In the rows, 128 means zero.
Which row each row swaps with, under one turn or mirror:
sadur: [132 115 111 131 100 102 138 148 147 172 157 161 105]
rageb: [145 125 107 131  96 121 147 120 160 163 159 148  96]
bam: [140 130 135 140  92 134 161 141 153 158 140 141  97]
pibul: [142 133 143 141 133 126 130 115  86 126 159 136 108]
fote: [117 138 131 136  81 121 147 112 125 158 158 159  91]
tir: [145 150 122 139 129 126 101 146  93 138 145 142 113]
verip: [172 121 120 139 144 125 129 123 117 131 161 124 114]
kido: [142 134 143 144 128 125 130 115  84 128 159 137 109]
sot: [105 116 112 129 118 127 144 140 147 151 151 171  96]
fezek: [138 151  93 149 112 120 149 158 128 162 137 161  94]
tasi: [116 131 101 128  80 121 125 140 139 157 157 150  97]
Fivu: [123 143 104 145  87 132 148 130 143 171 158 157 104]
Pado: [127 112 123 135 158 130 128 141 111 126 152 153 111]
Rop: [164 107 121 160 131 131 138 136 108 117 152 156 112]
tazol: [143 111 111 153  91 127 153 134 144 142 151 175  96]
Reg: [113 129 118 127  86 126 148 121 142 165 151 153  94]
ton: [122 155 112 132  89 123 116 144 130 163 144 161  97]
Molud: [135 128 126 146 145 135 120 128  99 117 156 128 113]
ven: [156 111 123 138 145 105 121 150 106 144 158 139 122]
bure: [162 125 146 147 133 137 145 144 115 132 141 121 113]
fozor: [153 137 119 155 143 136 127 133  92 136 159 131 126]
Nodeg: [144 123 132 137 143 131 126 124  90 128 152 126 116]
zomo: [115 139 129 134  85 122 148 113 131 157 158 160  89]
niv: [105 134 111 137  90 131 140 125 149 152 155 154  92]
tuk: [144 126 113 136 130 125 107 142  93 125 158 126 116]
Veb: [171 132 133 147 144 129 137 127 112 145 159 126 124]
vomi: [145 137 121 139  96 126 155 125 155 176 159 149 105]
kud: [153 148 100 154 139 122 138 160 103 145 138 148 105]

Swapped with bam: bure
Swapped with ven: sadur
Swapped with sot: Pado
Swapped with verip: rageb
Swapped with fezek: kud
Swapped with fozor: Fivu
Swapped with Nodeg: Reg

Which row each row swaps with, under one turn or mirror:
bapev: [ 96 207 138 171 128 120 132 151 139 119 110 133 127 128 110 107 130 116]
tenu: [ 98 184 140 179  99 134 114 118 148 114 106 158 121 131 131 134 136 143]
sog: [ 90 156 132 184 155 130 111 118 126 133  97 159 119 128  82  98 120  96]
Lunen: [ 87 188 127 180 142 116 112 130 135 129 107 149 127 122  92  87 131  99]
luba: [102 119 138 155 131 132  93 120 131 114 121 140 161 139 132 100 116  98]
Vepe: [ 94 184 130 190 131 126 124 116 136 124 112 139 106 121  94  86 119 111]
vav: [ 96 174 138 171 113 115 121 149 149 122  86 127 114 111 107 134 151 125]
sezi: [ 89 160 133 182 153 124 130 147 128 131 108 171 148 135  95 112 115  85]
fogil: [ 95 142 137 167 162 138 142 123 125 121 113 174 145 136 110 117 111  90]
teman: [ 96 129 135 189 128 113 124 123 137 152  94 119 122 123  97  96 143 112]
lunu: [104 138 147 160 103 127 156 114 149 118 119 142 126 134 149 116 145 130]
dumot: [101 172 145 158 129 136 125 149 138 104 130 158 161 147 146 118 115 118]
Duvam: [100 145 144 161 108 129 121 130 147 101 124 150 143 143 161 136 136 131]
zaf: [104 141 144 171 114 141 126 114 142  99 134 155 135 143 155 120 112 129]
Viv: [ 91 182 134 180 128 139  96 116 136 124 114 184 144 133 114 108 117 117]
Mepe: [101 128 144 163 122 135 101 136 140 100 123 151 151 146 146 146 125 119]
kefa: [ 99 156 129 153 128 125  78 136 138 118  98 125 114 112  98 113 130 111]
rap: [103 157 136 168 111 113 112 122 142 121  96  98 111 118 107 107 143 114]
Duten: [104 131 136 143 122 134  74 136 138 107 112 139 134 126 128 127 124 119]
rodaf: [104 123 149 168 113 136 128 119 145 106 108 145 120 141 144 150 134 135]
mev: [101  97 142 176 125 125 120 120 137 136 112 137 150 141 136 111 134 119]
ziko: [102 156 142 170 129 127 165 125 141 115  97 135 107 126 121 147 139 119]
dafe: [ 94 140 132 170 126 129 126 135 141 125  95 130  93 120  88  91 154 111]
muf: [ 97 164 142 174 153 112 150 135 133 123 119 153 124 123  85  87 136 102]
gat: [107 131 156 159 126 121 157 134 142  99 133 152 135 141 140 126 139 129]
Divar: [ 92 158 134 171 141 124 139 114 133 139 116 163 136 126 100  71 128  94]
supiv: [ 90 179 130 185 138 116 103 139 136 126  98 130 115 120  83 113 136 102]
zum: [ 93 139 140 160 141 135  97 148 137 115 114 176 169 133 126 120 118 102]
Tudu: [ 98  99 140 154 126 147 116 132 139 108 120 160 135 143 132 104 137 112]
maf: [ 98 150 140 188 129 112 127 143 137 126  85 128 114 117  89  82 144 119]
ragug: [105 105 151 169 123 129 121 141 137 103 111 155 154 143 141 103 129 127]
pem: [100 150 145 175 111 123 153 148 146 113 104 140 125 137 133 157 139 124]

Swapped with maf: ragug
Swapped with luba: rap
Swapped with zaf: Vepe
Swapped with rodaf: sog
Swapped with dafe: Tudu
Swapped with Duvam: Lunen
Swapped with Duten: kefa
Swapped with pem: sezi

Which row each row swaps with, under one turn or mirror:
Tuzat: [123 106 112 144 101 124 127 119  97 142 118 108 131 100 144 115 122 133
 118 128 129 164 131 113 137 111 137 152 183 129 148 124 161 145  89 119
 100 139  86 131 114]
tiz: [108 106 115 130 100 121 133 124  99 136 106 119 136 108 126 121 132 147
 131 135 129 165 129 104 150 109 138 138 179 130 150 119 166 158  79 109
 111 132  79 123 112]
gagok: [128 113 117 151  97 125 124 121  98 142 126 107 129  95 143 110 117 133
 110 128 133 158 135 117 132 114 130 157 181 126 146 125 160 138  97 120
 103 143  86 137 114]
Peme: [151 131 137 174 107 136 146 114 104 139 140  93 137  90 143 113 112 134
 100 135 122 143 135 113 126 123 107 164 170 126 159 135 119 106 107 127
  95 143 105 129 122]
Reku: [112 134 156 126 131 138 153 131 118 105 116 112 166 124 111 136 146 203
 143 170 129 142 125 116 161 148 120 118 139 145 169 109 132 145  82 108
 139 137  84  86 128]
vusus: [137 112 147 136 129 109 137 161 133 120 149 118 145 110 109 119 143 202
 130 159 145 155 135 100 159 153  93 114 121 143 156 112 133 133 101 123
 121 155 111  87 143]
Mufot: [135 112 149 131 138 112 135 160 136 116 151 110 141 111 120 115 141 197
 135 161 146 152 136 111 155 159  99 119 122 148 158 109 136 129 102 121
 122 151 110  80 148]
rem: [112 133 109 133 119 137 134 101 120 142 122 108 129 108 140 137 118 127
 127 139 124 149 123 148 129 136 139 147 182 143 146 148 169 145  90 113
 110 129  96 128 113]
Fafo: [148 142 146 166 110 138 159 110 107 138 137  94 152  93 144 117 115 134
  97 138 109 139 132 116 123 121 104 161 161 131 157 143 117 110 101 125
  99 130 115 134 116]
Vuv: [143 147 151 161 115 152 173 107 112 135 127  95 157 100 133 123 108 137
 107 141 105 137 138 117 134 127 110 158 160 139 163 151 112 114  97 119
 104 118 116 128 113]
fogo: [156 130 138 172 103 135 139 118  98 135 136  97 141  92 139 113 114 133
  99 133 123 153 132 111 128 117 106 159 165 123 157 131 119 109 108 126
  88 143 105 132 120]
suraf: [158 125 151 159 118 121 154 144 118 123 140 112 159 105 106 128 138 182
 117 149 124 161 125  84 156 135  81 119 127 134 166 124  98 117 101 131
  95 149 122 100 135]
boli: [148  97 137 137 129  99 129 161 138 125 146 114 141 102 117 113 140 188
 131 148 147 159 129 100 157 145  95 125 130 148 151  98 134 129 102 126
 117 158 102  86 143]
ferut: [109 129 101 129 118 128 139 106 119 137 121 115 139 120 121 163 141 146
 138 143 120 156 107 138 145 138 132 113 170 147 151 151 172 153  81 116
 108 138  93 118 116]
Pobe: [118 132 134 118 145 122 146 136 150 123 140 119 145 122 108 147 143 188
 145 164 132 149 121 130 156 168 108 107 130 159 156 137 144 144  91 117
 124 139 117  84 138]
bibi: [122 125 152 126 133 124 155 144 126 112 126 117 161 119 102 138 150 205
 142 166 129 149 123 104 165 151 107 107 129 148 167 115 127 141  85 115
 129 142 101  82 134]
buvi: [122 148 138 129 144 139 139 123 140 129 146 105 128 109 135 131 119 146
 127 156 134 130 138 170 132 164 128 139 152 162 144 148 163 130  96 110
 128 129 107 100 134]
ninin: [150 122 148 158 119 120 163 138 122 128 139 112 158 105 105 134 142 186
 120 150 121 155 123  78 159 135  83 118 134 136 168 129  97 120  96 134
  99 149 122  99 133]
Pudeg: [121 133 132 144 111 144 135 106  98 130 117  97 136 101 149 116 113 134
 118 143 127 140 134 141 125 125 143 164 184 133 156 125 155 130  94 108
 119 133  77 128 112]
kozak: [147 135 157 153 121 125 173 132 124 128 138 111 168 106 111 135 140 181
 115 152 109 147 123  85 152 133  81 121 129 140 165 138  98 121  92 130
 102 135 129 106 128]
lirit: [108 129 119 121 125 127 155 119 128 138 116 129 147 119 104 160 144 159
 138 146 114 156 116 123 160 136 129 106 160 157 147 153 158 163  69 117
 110 126 108 106 119]
kuriz: [144 142 159 151 125 140 185 125 126 127 129 107 171 110 109 136 127 172
 120 151 105 143 131  95 156 137  92 128 134 146 169 146  98 122  90 122
 107 123 128 106 121]
bugug: [111 140 141 140 114 151 139 104  97 118 110  97 149 110 143 121 120 152
 126 152 127 136 132 142 132 130 144 157 179 134 161 116 152 138  87 103
 132 130  67 119 112]
bakig: [121 142 126 129 143 129 134 126 142 121 152 104 133 119 127 147 137 166
 140 164 136 138 121 163 138 172 116 117 140 157 153 142 165 129 101 113
 127 144 103  93 138]
vaga: [141  96 113 149 103 110 120 130 110 143 126 108 130  91 142 108 121 136
 116 125 137 162 128 110 136 113 124 156 176 134 142 108 154 133  97 124
 103 149  83 125 120]
kaz: [125 122 151 126 137 119 129 157 133 112 148 108 132 111 126 105 130 186
 136 165 152 141 146 129 146 160 111 134 130 146 155 105 152 128 104 106
 138 142  95  82 145]

Swapped with ninin: Peme
Swapped with bakig: ferut
Swapped with bibi: Pudeg
Swapped with boli: vaga

Which row each row swaps with, under one turn or mirror:
zes: [173 165 114 150 149 101 114 124 135  93 137 106 104 128 138 146 121 128
  93]
paluv: [138 130 129 122 133 125 126 128 131 124  95 117 120 133  92 126 114 136
 137]
babug: [129 158 139 175 154  92 121 132 112 107 153 104 126 131 146 128 116 126
  90]
der: [144 127 122 132 133 128 120 109 141 129 106 115  88 130 111 125 129 142
 129]
Lubus: [133 136 143 114 124 139 113 117 151 130  93 119 132 137 140 128 124 134
 136]
fudud: [167 145 114 126 132 125 106 117 157 105 100 119 113 129 111 141 122 133
 124]
fereb: [143 141 127 140 128 141 121 129 128 136 109 122 155 131 106 123 110 131
 142]
nuga: [147 158 129 155 157  91 137 138 101 106 147  98 108 131 130 133 113 130
  94]
zil: [143 155 142 154 145 107 104 112 124 114 143  93 118 117 182 126 120 134
  94]
sipes: [142 166 143 149 150 102 124 129 119 111 148 100 120 136 178 136 123 127
  91]
kogu: [134 157 129 148 155 103 123 138 105 109 162  97 105 125 141 121 107 133
  84]
lesem: [132 126 123 108 127 139  91 126 148 123 112 111 142 126 154 128 122 136
 130]
rilo: [127 135 143 166 123 145 111 108 144 124  95 123 123 142 140 126 106 134
 125]
siku: [139 148 123 135 146 111 100 135 123 109 153  96 133 124 184 134 121 131
  96]
gokiz: [122 125 120 111 127 118 100 124 144 123  91 119 127 138 137 123 123 138
 136]
seves: [125 126 129 111 129 140 112 127 137 127 106 116 118 127 101 114 109 140
 130]
daka: [140 167 127 142 147  91 124 145 110 108 160  96 130 127 149 132 113 127
  85]
vege: [136 131 141 125 124 136  95 103 149 130  98 109 128 119 151 119 121 140
 131]
zal: [147 152 144 136 151  80 115 136 115 105 145  98  95 135 112 137 116 127
  95]
dig: [122 170 144 167 135 115 108 134 118  96 151 100 126 134 127 138 112 134
  76]
Pab: [150 148 122 157 151 102 128 116 119 116 144 101  79 129 139 130 127 137
  98]
pigeg: [130 153 120 144 151  84 111 134 115 106 143 101 115 136 173 130 121 132
  93]
vopa: [128 129 141 123 131 130 111 122 144 136 102 113 169 137 134 127 117 137
 125]
Zupur: [138 144 143 112 130 149  97 113 131 119 109 119 153 133 121 127  91 133
 125]
Soze: [120 127 139 139 128 130 109 120 144 127  95 124 139 133 105 119 118 134
 136]
sedu: [115 146 144 138 115 144  99 125 144 111 106 115 137 136  96 131 113 140
 112]
nez: [127 171 133 147 161 103 118 125 106 106 159  98 126 123 134 128 111 127
  79]
taz: [144 169 144 141 151 119 106 122 104 103 154 103 143 131 152 133  89 127
  88]
sopat: [135 154 141 152 151  99 121 131 118 121 147  97 159 135 166 134 115 131
  87]
gize: [138 171 136 140 150  82 118 133 111 104 152 100 112 132 146 136 103 126
  86]
vatu: [150 165 127 169 148 111 130 138 101 120 155 105 145 129 139 130 108 125
 104]
loruk: [131 134 127 104 120 130 111 132 144 128 102 117 143 129 108 123 115 135
 133]
paru: [133 154 143 188 139 122 118 114 124 112 130 111 116 140 164 131 105 130
  96]
Mukek: [129 140 135 103 124 120 106 121 144 124  94 121 125 135 105 128 105 134
 133]
Nido: [141 133 143 113 135 103 107 129 136 117 109 111 103 137  87 132 118 132
 125]
pon: [118 141 133 111 136 139 107 114 138 125 103 117 139 126  96 120 113 134
 124]

Swapped with loruk: daka
Swapped with nuga: paluv
Swapped with Mukek: gize
Swapped with dig: sedu
Swapped with lesem: siku
Swapped with der: Pab
Swapped with zil: vege
Swapped with taz: Zupur

Which row each row swaps with, under one turn or mirror:
R: [160 137 141 154 121 136 127 135 112 126 109 115 131 139 136 115 126 151
 148 142 145 165 120]
K: [117 144 117 119 143 106 118 129 128 119 150 153 139 111 101 154 131 110
 135 123 116 132 153]
B: [138 122 126 132 126 134 140 147 151 120 103 114 104 142 162  99 133 136
 132 139 135 143 111]
C: [113 128 111 104 152 109 119 128 137 115 147 143 143 119 109 157 123 114
 124 136 127 115 149]
E: [142 137 132 147 117 132 140 148 142 124 107 124 100 135 154  97 140 131
 142 126 123 159 116]
U: [100 143 115 130 127 115 129 130 131 118 143 135 115 116 104 155 130 134
 117 108 103 122 149]
Q: [147 134 126 118 146 114 111 119 114 142 144 137 164 144 113 150 123 123
 145 143 147 123 138]
X: [142 141 130 133 139 117 112 120 102 122 140 136 159 122  98 156 119 136
 142 140 140 146 147]
N: [160 130 139 137 125 131 132 133 123 137 111 120 124 155 156  99 137 137
 144 142 147 145 111]
H: [125 111 117 105 140 127 147 153 161  99 115 119 107 130 151 110 124 125
 122 134 140 136 122]
Z: [117 139 125 149 110 132 144 144 141 121 114 115  89 131 139 117 136 148
 123 109 109 141 124]
Y: [113 115 109  91 152 115 137 143 153  96 135 134 125 119 126 138 119 115
 118 132 136 123 140]
L: [164 130 136 136 130 131 125 132 124 145 115 118 138 159 148 112 129 137
 150 145 153 142 113]
D: [124 135 137 149 115 142 144 138 133 128 106 120  91 140 147 117 138 151
 122 112 119 147 116]
A: [138 135 126 112 147 108 113 116 110 133 150 146 159 134 108 150 129 118
 138 139 140 120 145]
M: [103 141 124 124 137 120 125 122 122 123 143 145 124 119 102 166 130 133
 116 110 112 123 149]

Swapped with X: R
Swapped with Q: L
Swapped with H: Y
Swapped with N: A

Which row each row swaps with, under one turn or mirror:
ralis: [118 129 126 141 130 116 113 127 114 130 134 135 144 138 158 112 131 127
 148 117 124 103 128 133 104 132 122 163 162]
zok: [ 93 139 119 142 113 119 153 125 133 116 139 131  80 139 107 118 117 146
 114 143 126 149 132 124 100 121 128 109 115]
ziv: [145  93 132 146 143 127 169 136 139 125 149 129 115 117 119 113 100 131
 127 123 128 135 117 125 148 136 123 106 105]
Dur: [149 124 103 119 125 127 114 148 111 123 128 113 134 123 131 141 134 124
 134 108 132 145 143 104 158 117  96 143 137]
lupo: [138 142 104 114 115 131 114 140 107 126 129 113 140 141 134 139 135 123
 137 104 132 145 152 110 153 116 102 137 143]
kotu: [121 131 111 143 121  86 136 123 119 121 117 128 107 126 127 140 120 120
 108 149 127 139 127 137  87 115 134 130  96]
vake: [ 96 132 122 131  96 116 131 128 119 124 121 136  83 126 137 119 109 127
 111 151 135 126 145 134  87 133 133 117 122]
dof: [ 93 135 128 108 109 129 120 118 140 125 140 136 145 142 130 110 145 123
 146 126 137 116 142 155 103 116 129 138 153]
difi: [148 114 109 112 126 131 121 150 113 119 125 101 128 127 122 130 132 129
 148 113 126 144 155  91 149 119 110 137 135]
rige: [114 150 129 127 127 136 131 112 128 130 130 139 142 103 153 105 152 128
 150 122 129 114 118 156 111 133 120 140 149]
Lub: [133 142 148 123 119 111 109 136 136 144 155 124 145 156 121 126 135 127
 148 132 132 112 113 131  98 125 125 126 139]
domok: [153 103 116 149 145 137 165 143 135 125 133 141 121 119 128 131 104 128
 133 110 127 134 123 111 162 140 113 114 114]
Vup: [137  96 130 154 149 134 177 132 139 131 138 134 110 119 118 110 100 130
 119 123 136 130 122 130 128 144 132 111 105]
fugol: [101 136 127 125 133 130 118 122 132 138 134 142 131 147 131  82 138 129
 155 114 155 124 114 138 103 107 121 127 153]
besok: [ 91 143 107 127 124 122 142 120 127 131 124 146  83 130 134 103 122 114
 111 126 119 142 131 148 111 110 141 153 107]
vobur: [153 128 104 128 116 142 130 146 104 137 122 102 133 120 126 132 124 144
 144 103 124 149 148  99 143 115 108 130 140]
zuna: [145 106 132 174 140 141 169 133 133 137 136 114 118 115 125 119 103 129
 134 116 114 137 130 120 148 135 135 115 112]
Dovup: [108 140 132 137 113 127 127 137 130 120 146 126 128 143 143 118 139 104
 145 132 139 107 130 139  87 132 127 132 171]
befoz: [ 87 126 110 134 126 126 129 112 136 127 125 141 101 117 119 111 128 124
 102 139 131 124 140 160  90 123 136 124 114]
Buta: [146  97 133 155 155 137 158 134 128 116 138 117 108 119 122 117 103 123
 133 128 113 124 128 122 150 132 129 105 109]
vopon: [ 87 126 122 122  95 124 142  98 139 133 126 123  91 113 123 115 143 133
 105 121 130 149 122 129 108 121 132 116 118]
sisu: [144 116  96 125 127 133 138 144 117 129 136 118 134 126 126 137 115 126
 130 105 135 147 132  89 169 129 105 127 134]

Swapped with rige: vopon
Swapped with domok: sisu
Swapped with befoz: dof
Swapped with Lub: kotu

